In the rows, 128 means zero.
Rotation paths and how fast each direction turns (deg/step)
Each turn is a multiple of 5 degrees from 10 to 175, or 0.
Each row of a path follows its step; steps can be skipped.
Path 1:
step 1: [135 129 126 133 127 129 126 128 127 125 135 131 127 120 134 126 132 128
 128 125 128 137 132 131 119 129 126 134 121 123 126 136 141 131 124 128
 129 112 127 129 127 124 123 121 135 131 123 118 127 132 124 117 127]
step 5: [134 140 140 124 122 123 132 131 135 127 126 133 127 128 120 118 131 126
 121 117 124 124 125 126 134 129 134 122 119 124 127 122 134 130 122 133
 126 135 125 136 135 128 131 118 130 134 128 129 127 127 129 129 124]
step 7: [128 129 131 131 123 123 120 121 130 134 138 127 125 126 138 141 125 125
 132 128 131 131 127 117 125 128 129 126 129 129 125 122 133 125 130 133
 137 127 130 129 138 126 134 137 134 131 137 132 135 125 121 118 122]
step 15: [129 123 134 123 121 122 129 125 125 135 128 123 123 132 127 137 129 131
 130 129 128 121 118 114 128 133 133 126 119 130 124 118 132 124 122 126
 123 130 126 141 127 134 117 126 131 121 132 126 132 128 131 123 127]
step 16: [125 135 143 127 125 122 123 142 129 135 130 123 128 129 128 134 131 118
 125 119 126 133 129 126 134 130 130 125 127 122 131 119 137 129 117 128
 125 125 127 125 130 123 129 123 132 122 132 136 124 128 124 130 120]
step 21: [121 134 125 124 136 127 126 134 128 130 125 126 130 132 128 127 137 121
 124 118 128 128 123 125 128 132 132 127 123 120 124 128 140 120 131 115
 131 127 121 123 124 130 128 123 135 130 129 110 124 132 124 127 130]
step 24: [126 128 133 124 132 123 130 133 127 142 126 127 130 136 135 125 126 135
 132 127 126 132 128 115 133 121 135 141 129 125 123 126 135 128 129 125
 131 129 122 135 127 129 135 118 135 131 125 133 124 125 134 132 118]
step 26: [123 131 131 124 117 132 131 121 128 124 136 124 132 129 123 140 139 128
 128 126 120 133 117 123 128 136 130 125 127 117 127 123 135 128 126 129
 129 121 121 132 125 130 121 132 131 122 132 125 132 119 129 130 131]
[130 126 129 128 125 126 130 128 130 127 127 127 130 129 130 128 130 133
 127 127 128 128 126 127 130 127 128 128 128 125 129 130 128 126 126 126
 126 129 129 128 128 126 128 127 128 128 129 131 129 126 128 127 129]	35
[130 129 125 127 128 128 128 128 128 127 126 127 126 130 129 128 128 128
 129 127 125 128 129 128 128 127 129 127 129 127 126 130 132 129 129 125
 129 129 128 127 129 129 130 131 125 128 130 127 130 128 128 130 131]	95
[127 126 128 130 129 130 128 128 127 126 128 129 130 125 131 130 129 128
 128 129 129 128 129 129 130 127 131 127 129 129 126 127 128 130 130 127
 130 128 126 128 128 127 128 128 127 130 129 131 126 129 125 126 128]	70
[129 126 130 130 132 127 128 127 126 127 129 129 129 127 127 126 129 128
 129 125 128 128 129 130 127 127 129 128 129 126 126 128 127 124 129 128
 126 129 129 129 131 131 126 129 128 128 129 128 127 129 128 129 129]	40
[128 131 126 131 127 127 129 131 128 128 128 128 128 126 128 127 126 128
 130 129 130 126 126 127 127 127 129 129 128 129 128 125 129 127 129 127
 128 131 128 129 129 126 127 127 132 129 130 129 128 128 131 130 131]	40
Path 2:
step 1: [136 123 128 121 126 126 131 134 140 130 128 123 133 135 122 120 123 127
 128 128 123 129 123 131 137 130 131 115 131 131 130 136 129 132 128 134
 120 129 127 127 130 125 118 130 126 119 124 121 128 123 122 123 125]
step 4: [126 133 128 129 127 134 120 122 133 127 126 117 125 134 127 128 124 135
 125 131 134 128 135 130 131 123 133 132 136 134 130 124 126 126 130 128
 125 139 134 134 130 119 132 136 138 131 127 122 123 139 133 130 134]
step 5: [129 132 129 120 123 124 125 122 127 135 131 125 119 125 118 125 116 129
 123 130 126 122 131 133 129 126 124 125 136 120 124 127 134 137 136 130
 117 118 127 127 128 122 127 130 124 128 137 122 134 131 127 127 130]
step 6: [123 128 134 131 128 130 118 139 131 130 136 132 125 129 129 134 126 125
 128 132 134 129 130 126 130 124 113 133 128 128 129 135 124 129 133 129
 121 126 116 126 129 133 123 128 131 133 126 120 127 136 130 120 118]
step 7: [130 130 124 128 128 129 131 136 124 133 137 135 136 138 122 124 123 131
 128 127 124 135 116 119 131 127 126 131 123 133 120 135 139 127 128 123
 124 123 137 130 126 133 131 135 127 134 127 124 125 134 127 128 131]
step 8: [127 120 132 127 128 131 124 115 123 128 132 118 128 139 123 132 128 128
 130 131 132 131 122 122 131 122 132 126 129 134 126 129 118 120 126 132
 122 120 135 134 119 132 124 125 130 130 121 128 131 129 136 135 126]
step 10: [136 120 135 136 132 128 129 130 122 133 132 138 129 126 126 128 126 122
 122 126 128 124 135 128 131 118 130 133 131 129 138 124 121 124 130 121
 118 134 126 129 136 124 136 132 129 125 124 127 133 129 134 125 122]
step 27: [132 118 144 132 126 128 130 118 124 124 129 128 116 135 127 131 123 128
 128 132 129 120 134 133 129 127 123 128 134 130 132 119 127 118 127 129
 124 127 124 127 133 125 121 129 130 125 121 126 132 128 132 123 131]
[126 128 129 128 127 129 128 132 125 129 129 130 128 129 129 127 126 129
 128 126 128 127 127 130 130 130 129 127 126 130 128 129 129 130 127 131
 127 129 128 127 125 130 125 128 129 127 129 129 129 129 129 127 127]	65
[127 129 127 129 128 128 128 129 127 130 127 127 129 126 128 130 129 128
 128 126 128 127 126 123 131 129 131 129 128 130 127 127 128 127 128 129
 128 130 129 129 128 130 130 133 129 128 129 125 128 127 126 128 128]	100
Path 3:
step 0: [119 136 125 130 126 121 137 130 123 123 126 131 132 129 125 126 125 127
 122 122 126 135 134 125 115 124 127 124 126 121 126 128 128 129 133 135
 115 128 122 127 123 132 117 127 130 129 134 132 123 119 133 131 134]
step 4: [125 134 126 121 130 125 126 130 135 124 122 134 130 132 131 134 120 133
 126 126 137 121 139 136 116 128 129 124 134 134 131 124 128 134 125 132
 118 132 130 129 128 138 120 132 131 128 132 136 128 126 126 136 131]
step 7: [126 133 125 122 139 126 129 121 124 124 121 135 121 124 123 121 122 128
 116 125 128 133 133 132 120 133 119 140 126 133 120 126 127 122 129 127
 125 131 126 134 131 133 122 124 128 121 132 134 132 128 125 132 133]
step 8: [122 135 129 133 127 123 130 121 129 117 121 139 132 122 122 127 126 133
 127 121 129 120 121 130 125 139 129 128 134 128 125 131 133 129 125 128
 125 135 134 134 126 137 127 132 127 121 142 131 133 129 135 129 131]
step 9: [125 142 123 129 131 120 132 143 130 129 125 132 128 129 119 125 123 132
 130 124 129 127 126 135 116 130 132 125 130 125 126 126 130 132 120 130
 116 135 128 127 129 134 129 134 130 130 126 136 127 122 132 134 134]
step 13: [120 130 123 121 129 126 131 129 125 122 127 136 127 124 131 121 124 130
 126 120 130 125 123 132 123 129 122 126 138 133 131 126 128 125 124 144
 120 136 129 133 122 139 123 128 123 122 135 127 126 128 131 134 133]
step 20: [129 132 129 127 132 119 126 132 122 121 121 135 138 120 132 127 130 133
 125 123 132 134 128 126 124 135 132 132 130 134 117 134 130 130 131 124
 126 136 135 140 127 127 122 131 129 116 126 126 128 124 125 130 136]
step 28: [131 129 126 130 136 130 132 128 122 125 116 128 130 127 123 129 125 129
 131 124 121 135 131 138 116 131 131 130 125 134 119 119 128 124 122 127
 125 129 126 134 123 127 126 128 137 122 134 138 125 127 126 124 118]
[130 129 126 126 126 129 128 130 128 128 129 130 126 131 128 126 127 125
 127 129 128 126 131 128 129 128 130 128 128 128 126 128 125 127 125 129
 129 128 130 127 130 129 126 125 127 128 127 129 130 128 127 129 129]	125
[128 130 130 128 126 128 131 128 128 126 126 130 130 126 130 128 127 127
 128 127 126 127 131 127 131 129 128 128 128 129 129 128 131 130 128 126
 126 125 129 130 128 131 125 129 129 129 130 128 129 128 125 128 128]	85
[128 127 126 129 129 130 129 128 127 129 125 129 130 127 129 126 128 131
 127 127 130 127 127 124 129 126 126 131 127 125 127 129 126 125 129 130
 128 128 129 128 126 129 127 128 130 128 129 129 127 128 126 127 130]	55
[128 126 129 131 126 128 128 127 125 128 128 127 127 128 126 127 127 126
 126 130 127 128 130 129 128 126 127 127 128 129 126 128 126 127 128 129
 127 125 128 129 129 128 129 128 130 129 131 127 124 127 128 130 126]	65
Path 4:
step 11: [124 121 130 119 134 128 132 126 133 133 141 120 128 122 139 130 123 125
 125 129 128 132 126 123 128 128 116 124 119 124 132 133 140 133 127 123
 126 127 127 124 123 123 123 127 135 131 121 126 130 121 127 129 130]
step 13: [127 124 130 130 125 128 131 136 133 136 120 122 127 119 134 131 135 135
 129 138 130 130 128 129 131 131 129 119 126 120 133 128 130 134 119 118
 131 134 124 133 126 128 119 125 131 126 126 112 131 121 126 126 127]
step 16: [126 121 127 123 126 133 127 126 124 130 124 133 125 129 123 123 128 127
 131 129 128 125 125 125 130 127 120 122 130 119 136 134 139 132 125 121
 134 133 127 112 125 134 125 121 132 135 129 114 133 128 121 129 129]
step 18: [124 120 123 132 131 133 132 127 131 129 129 127 136 128 125 126 137 121
 131 125 125 123 131 130 125 125 136 122 125 125 133 126 124 130 116 122
 131 139 131 127 133 139 124 119 123 129 131 122 124 117 130 130 138]
step 19: [131 115 129 126 134 134 129 131 131 122 128 133 127 137 122 125 131 121
 125 123 130 125 130 123 117 137 124 119 129 118 134 132 128 129 127 126
 134 127 126 132 136 129 122 120 124 128 129 128 132 128 118 122 137]
step 26: [122 131 128 129 120 133 129 131 138 132 128 110 126 126 129 132 128 128
 126 127 134 124 129 120 127 126 126 132 132 124 118 125 122 127 121 118
 132 117 128 131 136 127 129 122 123 131 127 122 120 127 124 134 126]
step 28: [129 121 133 117 121 129 124 137 130 132 131 120 130 129 120 132 119 128
 124 126 120 135 125 119 132 131 129 133 125 126 120 127 133 131 128 114
 125 125 130 119 128 126 130 126 124 122 124 130 128 121 119 124 131]
step 29: [122 124 126 121 127 131 125 126 134 129 129 114 131 116 130 128 121 128
 118 134 122 131 128 123 126 128 132 138 121 124 135 129 126 128 133 120
 130 125 127 120 126 129 127 121 132 132 124 116 123 122 130 133 130]
[126 130 130 129 129 128 128 127 127 127 131 127 129 124 128 128 125 126
 130 128 128 128 129 130 128 130 127 128 129 128 126 129 124 128 130 128
 126 126 129 128 128 130 128 127 128 129 127 127 126 128 128 131 129]	125
[128 127 131 129 128 130 129 128 125 130 128 130 128 126 127 128 128 127
 128 128 128 127 127 131 126 129 130 127 128 129 132 125 129 130 126 128
 129 130 130 127 128 128 127 127 127 130 129 127 128 132 126 126 128]	20
[129 127 126 125 129 129 126 127 129 129 128 128 131 125 129 127 129 128
 130 126 125 129 127 128 127 127 130 125 127 129 128 127 128 128 129 130
 130 127 129 125 127 127 128 126 132 128 127 130 128 126 129 127 128]	60
[128 127 130 127 129 126 129 127 131 127 126 128 127 130 126 129 128 125
 129 128 128 127 129 130 126 130 126 128 127 133 128 131 128 128 128 129
 127 129 130 126 129 126 127 129 130 127 127 128 128 127 127 127 124]	135
Path 5:
step 6: [131 123 128 135 120 126 126 121 133 138 126 126 128 129 122 128 130 119
 121 122 126 135 135 138 123 134 129 125 138 128 134 131 128 125 130 125
 131 128 129 124 133 125 126 130 129 127 138 118 134 135 121 133 130]
step 10: [127 131 134 127 128 126 122 133 129 137 125 122 128 126 127 129 124 130
 129 131 129 130 129 135 131 132 117 125 122 138 129 122 134 119 118 132
 124 129 124 126 122 126 127 130 133 133 132 126 135 128 138 138 120]
step 12: [119 124 132 127 141 136 120 124 127 131 124 125 128 134 134 121 124 132
 135 133 131 129 125 120 136 126 133 127 129 134 135 127 129 126 120 122
 126 128 132 125 130 125 122 122 126 131 128 125 138 134 128 120 127]
step 13: [121 124 129 128 136 128 121 135 127 138 115 126 123 128 128 128 119 129
 129 122 124 128 133 135 126 119 121 128 123 125 129 138 135 125 131 127
 131 122 123 131 132 127 127 129 135 129 132 120 133 135 123 130 128]
step 20: [129 121 135 133 141 131 129 134 127 129 123 123 130 131 128 130 130 135
 130 128 126 133 128 132 130 125 122 127 131 127 137 142 125 126 122 129
 126 130 121 129 116 119 126 127 121 136 133 134 136 128 125 129 128]
step 24: [121 126 130 128 131 129 117 131 129 136 135 123 129 132 134 136 121 136
 134 125 129 127 133 126 117 128 134 128 132 133 126 127 131 125 127 122
 140 124 132 121 131 122 121 127 127 131 129 125 136 130 121 126 134]
step 26: [129 128 125 129 126 125 130 121 124 133 131 133 138 132 128 132 128 125
 128 123 135 123 134 135 129 126 123 127 131 126 129 121 132 117 124 120
 123 129 131 111 125 130 120 127 133 136 130 124 124 130 136 130 129]
step 29: [124 122 130 121 132 123 135 130 129 131 118 130 131 132 127 134 128 130
 132 124 130 138 136 129 125 132 127 126 129 131 139 127 128 120 122 131
 127 129 129 130 128 131 125 128 132 142 138 126 139 131 135 134 129]
[128 126 130 127 127 131 131 127 128 131 127 130 129 131 129 125 126 129
 127 128 126 128 128 127 127 128 128 129 129 128 130 128 127 124 129 127
 127 126 127 131 126 128 131 127 129 127 127 128 126 128 128 128 128]	45
[130 127 125 128 125 128 129 129 130 128 130 127 130 126 126 127 129 126
 128 127 128 129 132 129 129 130 128 129 128 126 131 128 124 127 130 128
 128 130 131 128 128 127 128 128 129 131 127 128 126 128 128 128 128]	35
Path 6:
step 4: [127 134 137 138 123 122 130 131 124 125 130 134 129 123 129 132 127 134
 125 126 130 122 129 126 115 127 124 127 123 128 122 132 120 125 131 126
 123 138 139 126 127 128 125 118 128 142 126 129 120 141 133 124 127]
step 6: [132 133 130 134 128 123 126 128 132 120 131 128 130 127 134 121 133 131
 128 127 125 128 128 134 122 137 122 135 117 137 130 130 126 126 133 129
 136 122 137 130 115 127 130 138 121 136 120 121 115 135 129 125 130]
step 10: [123 136 123 133 120 124 130 132 127 134 120 121 122 143 128 119 133 139
 124 133 118 129 127 124 125 132 131 139 128 130 117 134 136 129 130 121
 130 129 126 131 128 129 129 123 123 132 125 124 131 127 132 128 121]
step 11: [136 132 132 133 126 120 131 129 125 128 127 131 134 129 139 114 137 133
 126 124 122 124 122 125 133 129 129 133 126 129 129 123 132 126 133 130
 128 133 138 144 122 123 125 133 123 134 119 118 129 132 123 125 127]
step 14: [125 137 127 133 117 121 127 131 127 124 125 136 131 121 135 128 126 134
 116 129 131 121 118 130 124 135 128 130 122 129 130 124 131 130 125 139
 134 126 141 131 131 130 131 124 121 135 124 139 123 134 133 126 125]
step 17: [130 137 124 135 128 124 121 118 130 124 132 123 128 129 123 128 129 119
 117 136 124 135 127 131 123 133 141 137 121 129 130 132 127 134 125 129
 129 127 135 125 128 123 125 124 131 141 126 128 125 139 132 118 124]
step 26: [121 134 129 139 125 123 132 132 120 124 133 127 129 126 117 124 123 135
 118 130 121 127 127 129 126 129 122 134 140 129 125 129 129 127 133 120
 131 132 134 132 119 126 124 127 124 121 117 130 114 135 125 123 127]
step 27: [123 138 121 124 122 121 128 128 131 127 128 120 128 135 124 126 125 129
 117 127 126 129 124 130 119 126 127 129 119 127 126 129 131 128 123 128
 130 129 132 134 119 123 134 135 118 136 130 115 123 139 129 116 121]
[129 127 129 128 129 131 129 128 129 126 131 130 131 128 127 128 128 131
 126 126 125 127 125 129 128 127 128 128 127 128 128 130 128 125 127 131
 129 127 128 129 128 125 130 129 128 128 128 129 127 129 125 129 126]	140
[129 128 128 129 126 128 129 130 127 127 126 127 130 124 128 127 130 129
 127 131 129 127 128 126 129 126 128 126 132 128 130 129 129 128 129 128
 125 130 129 126 128 127 128 127 128 129 129 126 126 127 125 128 127]	100
[128 129 128 125 128 127 131 132 128 129 127 128 127 128 132 127 127 128
 129 129 124 129 128 130 130 129 126 126 126 130 128 126 130 128 129 129
 128 126 127 128 128 129 128 129 126 129 129 127 129 128 127 128 127]	85
[130 128 127 128 130 128 129 128 130 130 127 127 126 127 130 130 128 129
 128 130 130 126 127 126 129 129 128 130 126 126 130 129 127 129 128 129
 128 125 128 127 128 127 130 126 126 126 128 128 125 131 128 131 131]	45
